One turn moves each row of this set onto another row. After a few examples, where does it send each row asked below?
J573: [  5.7 -25.6  11.1  19.2  -9.5  12.6  15.2  19.6  32.2 -14.9 -11.8   3.0
   1.4 -15.7  -1.5 -15.3 -42.3  14.3  12.4 -13.0  11.6 -14.5   4.5  -2.4
 -17.1  -6.9  -1.2]
J111: [ -2.8   0.4  -6.4  -5.1  11.0   0.0   8.8  49.1 -29.1  12.1  -8.5  -2.2
  -3.3 -15.6 -13.5 -18.5 -16.0 -15.9  17.2   5.3 -30.2  -4.5   0.2  19.7
   4.2  -7.2  -0.2]
J874: [ -8.6  -2.3  -5.2  -0.1   4.1 -13.2  15.7  49.3 -18.6  14.4 -13.9  -2.3
   6.9 -16.2 -21.1 -21.5 -14.5 -14.7  17.2   4.9 -27.5  -7.5   3.9  24.5
   0.6 -13.2  -8.3]
J31: [ 13.5 -16.4  29.0  -2.7 -20.1   1.0  10.4  13.9   2.0 -10.1   5.5   2.5
   8.5 -10.6  -5.2  -8.1  -0.3  20.7  15.6  -5.2  30.7   1.2 -19.8 -10.9
 -13.1   3.5  15.5]
J740: [ 13.8 -19.8  27.0   3.3 -18.6   5.1  15.0  12.7  11.8 -15.1   8.1   1.5
   9.2  -3.2 -12.7  -5.4  -1.1  20.7  22.3   0.0  31.9   0.8 -19.4   3.8
 -15.9   2.7  17.2]
J912: [ 14.7 -24.7  12.1  -6.1  -5.6  17.2  27.7   9.4  27.2  -7.7  15.2  -7.8
 -13.5   4.4  -0.7 -24.6 -19.7   6.7  11.6  13.6  17.4 -15.6  -6.9   1.9
 -11.6  -6.6   2.3]
J108: [  6.4 -15.6  44.6  -6.9  -7.5   8.8  24.1  15.9  13.6 -20.3  -9.2   3.1
  27.3   1.7  -2.2 -22.4 -14.7  16.5  16.0  -9.0  10.3  -2.7   8.8   0.0
 -34.6   8.9   9.5]
J45: [  9.4 -22.8  16.6 -15.9  -0.8  20.6  26.4  13.2  22.5  -2.5  16.3 -12.0
 -12.4   6.0  -7.5 -23.5 -26.7  10.6  16.8  11.1  26.2 -11.1  -3.2  -4.7
 -16.2  -5.2   8.8]
J548: [  1.5 -13.5  40.4 -10.2 -16.1   7.5  25.4   1.8  10.9 -23.4  -4.5 -10.1
  18.9   6.4   2.4 -17.7 -23.7  18.6  16.2   0.1  10.5  -8.6   5.8   3.8
 -27.0   4.8  12.8]
J683: [  5.7  -9.4  40.1  -3.3  -9.8   5.8  23.2  13.0   7.4 -24.1  -6.6 -13.5
  18.8   9.1   5.2 -25.1 -21.5  22.6  19.6  -7.1   8.4   0.4  10.4  -7.9
 -32.7   6.6   8.8]
J34: [ 12.2 -12.4  24.5 -10.7  -5.0  25.3  19.8  12.2  18.1 -14.2  15.3 -10.5
  -8.3   5.0  -0.7 -23.2 -29.3  10.6   8.6   8.3   9.3 -18.0  -0.9  -9.4
 -20.6  -0.1   0.7]
J377: [ 11.3 -19.9  16.6  17.5  -2.0  15.6  12.1  23.8  27.8 -19.4  -7.3   9.4
   3.8  -9.4   0.1 -19.0 -36.3  16.0  11.1 -17.2   9.4  -9.3   1.6  -7.4
 -26.1   0.3  -9.5]
J132: [-13.8  -1.2  -6.3  -8.9   2.3 -10.1   9.6  49.5 -12.0   1.3 -16.6 -17.1
  -3.9  -8.2 -17.6  -3.4 -22.3   0.1  26.8  20.7 -10.9  31.7   7.6  27.8
   4.3 -13.3  14.8]
J698: [ -8.7   7.1 -11.0 -12.8  11.1  -1.2   8.7  57.1  -5.3   7.0 -17.0 -10.7
  -1.0  -7.0 -19.1  -8.5 -16.2  -1.3  28.2  16.2 -12.0  32.3  11.2  21.0
  -2.7 -21.0  -0.3]
J958: [  1.6  -3.0  -6.3 -10.1  11.9  -2.7  12.8  51.2 -18.7  16.5 -16.3   5.6
   5.6 -12.1 -17.3 -10.7  -8.7 -16.3  27.7  -8.0 -31.1  -1.2   8.0  19.5
   0.4  -6.9  -8.8]
J532: [ -9.2  -3.2  -3.6 -14.6   9.7 -16.4  15.2  53.3  -6.9   4.6 -20.6 -14.4
  -0.3  -7.0 -19.3   1.0 -22.4   5.7  22.5  13.0  -6.2  38.8  12.9  18.5
   1.4 -11.4   9.1]
J804: [ -5.7   4.7  -4.0 -23.0   4.9 -13.3  12.0  45.0 -13.4  20.8 -16.2   3.5
   8.3  12.4  -4.2  12.2 -20.2  -3.8  53.9  -3.7  -5.3  11.5   5.9   4.5
  -4.1 -15.9  15.3]
J303: [-14.6  -3.7  -7.2 -14.3   6.4  -7.7  15.7  55.4   0.5  11.3 -21.2  -6.8
 -11.0  -3.7 -18.4  -2.2 -23.0  -1.2  21.8  14.2 -10.0  33.7   8.8  26.8
  -4.0 -16.1   9.0]
J793: [ -8.1  14.9  -9.4 -12.3   4.2   1.6  15.9  50.9  -1.5  15.0 -11.9  19.9
  23.6  -7.3   2.3 -24.8 -16.8 -26.0  20.0   5.8  -8.9  11.9  -2.6  13.1
   0.7 -24.7  14.2]
J854: [-11.8  20.6  -2.1 -11.3  -2.8  -2.1  11.2  53.5 -10.1  11.2 -14.4  15.6
  20.1  -2.7   8.0 -24.4  -9.3 -20.7  25.8   3.2  -8.1  22.9   1.0  16.2
  -1.9 -17.2   9.7]
J657: [ 12.0  -8.7  41.8  -3.3  -8.8   5.4  22.2  11.2   5.5 -23.3 -15.5  -3.9
  21.3  -1.1  11.6 -15.1 -16.1  25.9  13.7  -6.8   9.4  -2.5  14.7  -4.8
 -31.3   0.0   9.9]
J91: [  9.4 -16.8  11.4  16.6  -7.1  11.8  20.0  12.9  28.3 -19.4  -9.4   8.4
   4.3  -8.3  14.9 -21.7 -37.8  16.7  11.7 -10.6  10.3 -13.3   5.0  -0.9
 -19.6 -10.8  -5.5]
J494: [-12.0  11.3  -3.9 -20.4   3.8   1.3  10.3  49.2  -7.4  16.1 -12.6  26.9
  16.1  -3.8   5.2 -21.6 -22.3 -23.0  21.7  -1.4 -16.5  18.9   2.2  10.7
  -2.9 -17.0  13.7]
J917: [ -9.8  -4.4  -3.6 -22.2   3.9 -11.2  16.2  37.9 -15.9  13.0 -19.9   6.1
  11.0   7.9   0.3   8.9 -26.1  -6.7  52.6  -4.7 -14.0  12.4   6.8  20.0
   1.0  -7.7  23.4]
J327: [  1.0  -7.2  -2.2  -6.0  12.0  -6.1  21.5  48.6 -23.3  16.5 -11.4  -4.3
   2.7 -17.1 -23.6 -13.3  -9.6 -15.4  13.6   3.8 -25.1  -7.5   2.5  26.0
   5.0  -7.1   2.1]
J658: [-12.5  10.1  -5.8 -21.3   1.9  -4.3  15.9  47.6  -1.3  14.4 -16.8  18.5
  24.5  -0.4  -6.1 -19.7  -8.8 -21.1  30.1   0.5  -9.6  27.0   6.0  21.4
  -4.0 -19.3   8.4]
J459: [ 10.9 -19.0  20.8  -8.5  -7.4  23.3  30.8  15.2  25.7  -7.1  15.9  -6.9
  -8.1   6.0 -10.2 -29.3 -23.5  10.0  13.4  11.8  11.4 -18.2  -7.1   0.5
 -23.4  -5.7   9.5]
J278: [-12.4  20.9  -2.5 -14.2  -0.2  -4.8  11.7  48.7 -13.7  18.2 -12.9  20.9
  25.4  -3.0   0.6 -23.1 -14.6 -19.2  26.8   0.9  -9.2   8.7   1.1   8.9
  -7.7 -25.7   7.2]
J780: [  7.7 -19.6  20.0   8.7 -19.5   8.2  12.9  12.6  30.2 -18.5  -2.3  14.9
   5.4  -8.8   4.7 -11.5 -37.2  13.5   7.4 -16.7   9.2  -5.8  -1.5  -7.0
 -18.6   2.1   0.7]
J92: [ -5.0   1.0  -6.2 -21.5  10.1  -9.7  15.1  41.1 -23.5  18.9 -16.4   2.4
   0.5  13.7   1.8   7.1 -16.2  -6.2  50.6  -8.9  -6.8  10.5   0.8  14.0
  -0.5  -7.9  11.1]
J10: [  2.8 -11.4  42.2  -2.8  -9.3   7.9  20.4  15.7   8.5 -22.5 -15.4 -11.0
  28.3  -5.5   6.0 -28.3 -18.2  15.8  13.3  -3.9   8.0  -8.8  12.1  -4.7
 -30.3   3.5   9.0]
J178: [ -4.5  -3.1  -1.2  -1.5   5.0  -3.3  19.5  53.2 -19.7  13.3 -19.0  -1.5
   3.8 -15.2 -11.8 -13.4 -12.9 -14.5  25.0   1.9 -31.7 -10.4   5.2  31.6
   0.8  -7.3  -1.0]
J191: [ 12.6 -17.3  14.3  -1.0   2.3  25.1  21.2  17.6  23.0 -14.0  15.8 -15.1
 -10.0   6.7  -8.8 -24.5 -24.6  13.8  20.9  13.0  23.1 -13.2  -7.1  -0.5
 -20.5  -4.2   0.4]
J373: [-12.6  -7.2  -5.6 -13.6   3.7 -18.8  12.7  53.5   0.1   9.8 -16.7 -17.4
  -6.3  -2.9 -26.2   0.1 -21.7  -1.2  28.1  16.1 -12.8  27.5  13.1  19.1
   0.3 -14.0   4.0]
J57: [ 10.9 -12.7  23.6   7.0 -24.1   7.9   7.7   9.3   9.2 -21.1   8.7  -2.9
  -0.3 -10.4  -7.6  -4.0 -14.1  25.0   8.5   2.5  24.6  -2.5 -18.9  -2.2
 -13.8  -2.1  11.9]
J463: [  9.7 -15.2  12.5  22.1 -17.3  12.1  15.6  20.5  31.1 -19.7  -3.6   8.6
   7.2  -8.7   7.2 -18.0 -37.5  16.7  21.2 -14.0   9.4 -12.5  -3.5  -5.8
 -20.0  -4.6   1.5]
J6: [ 20.2 -20.2  31.7  -4.6 -20.3   2.3  15.9  12.4   9.6 -12.1   6.4  -2.1
  -0.9  -5.1  -6.6  -2.6   4.5  21.3   9.5   2.3  22.8   3.9 -11.7  -4.8
 -12.6   1.9  16.4]
J36: [ 14.8 -21.7  27.4   3.6 -20.2   0.8  14.7  13.4   6.5 -12.5   6.6   1.5
  -2.5  -6.4 -16.1  -7.0  -4.9  26.0   8.3  -7.9  20.9   4.7 -19.0  -5.8
 -19.6   2.6  14.2]
J407: [ -5.0  -0.3 -13.2 -15.2   8.5  -7.6  15.1  38.4 -19.6  14.1 -18.4  -0.7
  10.4   5.1  -9.7   8.0 -12.3  -3.8  56.5  -3.2  -9.0   7.7   0.7  25.6
   1.3 -15.5   9.2]
J745: [ -3.3   1.9  -8.5 -18.8  13.5 -10.5  16.6  42.3 -15.8  12.6 -21.4   1.4
  15.8   8.9   7.7   8.1 -25.8  -5.1  55.2  -6.9  -6.9   6.2   4.2   8.0
   0.4 -10.5  14.2]

J463 -> J303
J34 -> J407
Now these:
J657 -> J874
J191 -> J917
J31 -> J793

One turn moves each row of this set onto another row. After a few examples, where does it send each row asked below?
J362: [ 11.3   8.6  -6.6   6.0  15.8   3.3  23.2   9.1   5.4  -2.8   8.4   0.4
  11.8  13.1 -22.6]
J325: [ 10.2  21.7 -11.5 -22.6  21.1   9.9   6.7 -20.3  16.1   5.8  26.7   3.6
  17.4 -12.4 -13.7]
J33: [ 27.0  21.9   8.3 -11.6  21.5   4.8  -5.7   6.2  31.7  -7.3   1.6   1.5
  -1.2 -33.5 -12.2]
J816: [  5.1   5.1  -0.7   4.0   6.0 -12.2  19.0   8.8  13.2  -4.5   3.0   1.6
  -5.1  14.1 -30.1]
J501: [ -6.4  12.2  22.0 -13.5   7.3   2.7 -22.4   7.1  11.0 -14.5  31.2  18.8
   4.1 -15.5 -15.8]
J257: [  7.0  31.4 -12.7  -7.5 -18.4   0.1 -12.2   4.3  -0.9  14.9  18.6  20.7
  26.7 -10.4   9.0]
J756: [ 10.3  -6.5   5.2   1.2  11.4  13.0 -25.1 -13.1  18.9  -2.3 -19.5   5.5
  -2.0 -19.5   7.4]
J159: [ 12.0  -1.1  11.9   5.7  15.4   6.0 -28.9  -6.8  23.9   1.9 -17.7   6.5
  -1.6 -14.3   8.3]
J217: [ 22.4   5.8   3.5 -25.5  20.2   3.9  17.2  -4.5   4.2  -1.0 -13.8   8.6
  10.8   2.1   9.4]
J686: [ 34.4  27.5  10.4 -12.8 -12.3   0.1  15.9 -13.3  25.8   1.4   2.7  -5.0
  -1.7   3.6   1.2]
J386: [ 16.7 -13.9  -4.2 -17.4   0.2  -8.6 -32.4  12.5  10.0   8.3  25.2  -4.6
   9.7  -5.8   2.5]
J948: [  4.7  26.9 -12.1 -24.5  18.7   5.2  10.9 -17.1  12.9   8.3  23.9   7.6
  12.6 -15.1 -18.1]
J151: [ 18.2   2.7  -3.1   2.5 -24.6  13.1 -16.8  12.5  -3.9  -6.2   6.9  -1.0
  -0.7  19.9 -21.0]
J942: [ 13.5 -14.8 -12.8  -9.7  -5.3   0.7 -32.2  10.1   3.4  21.8  13.2   5.2
  13.6  -8.3  -0.7]
J355: [ -5.7  24.6   1.8  -1.1 -22.7   1.1  -5.2 -19.4  12.6 -21.2   4.8  -0.5
  -9.0  -2.7 -13.8]
J381: [ -1.3  28.9   0.2   1.7 -23.6   2.6  -5.1 -14.0   9.1 -22.7  13.3   4.5
 -11.5  -6.7 -14.9]
J306: [ 24.9  21.2   9.6 -10.6 -13.5   1.2 -12.1 -27.2  12.8   1.4  -8.7  32.8
   9.1 -18.5  -7.3]
J542: [ 25.1   5.4   3.9  -7.1  15.7  -9.4  11.2 -15.5  -1.4  -5.6 -22.4   9.8
   6.1  -3.7   7.0]
J770: [ -3.2  32.6  -8.4 -13.8  -8.5  -2.1   2.4  18.1  20.1  17.0   3.5 -14.4
   8.9  -2.8 -18.0]
J428: [  0.8  28.3 -18.0  -9.1 -14.8   2.9  -4.6   6.4  -2.1  16.0  12.3  25.5
  23.9  -8.7   8.4]
J861: [ 24.0  20.8  15.3 -20.6   1.3 -19.1 -24.5   9.8  10.7  25.0   7.9  17.9
  -0.8 -16.1   4.3]
J368: [ 31.1  21.4   4.9  -4.4 -12.2  -2.8 -19.6 -22.2  10.7  -0.3  -7.9  34.2
   9.4 -18.3 -10.5]
J98: [  7.5 -10.2  14.9  -3.0  25.0  10.9 -26.9  -7.5  12.6  -1.9  -1.0   5.2
  -7.5 -16.6   8.0]
J51: [ -6.8  12.9  23.0 -14.0   7.0   7.0 -22.7   1.9  16.7 -11.2  27.3  15.0
  12.1 -22.8 -14.9]
J906: [  6.6  12.7   8.9 -13.9 -26.3  15.5 -11.2  25.9  18.9  -1.1  13.6  12.0
 -14.3 -13.2   2.0]
J876: [  1.4  10.3  -0.2   8.8   9.9  -7.5  13.8  12.7   1.7 -10.5   0.9   3.7
  -2.9  10.6 -30.3]
J188: [ 26.8  12.9 -17.4   1.6 -16.9  17.9 -16.5  21.4  -1.4   2.4   5.1   7.3
  -3.6  13.6 -11.5]
J690: [ 32.8   6.1 -14.8   3.2 -19.8  16.5 -12.9  17.7  -5.6   0.7  11.5  12.8
   5.7  11.7 -11.7]
J498: [ 15.2 -12.0  -0.7 -13.0   4.1  -5.5 -37.7   3.9   8.6  13.0  24.4  -6.5
  12.5  -2.8  -6.9]
J586: [ 14.8   4.2   3.0 -20.3  20.7  -1.1  19.4 -11.0  -2.0   3.9  -8.2  10.2
   7.2   3.3  13.6]

J428 -> J501
J362 -> J151
Now these:
J906 -> J861
J756 -> J586
J217 -> J816
J381 -> J257

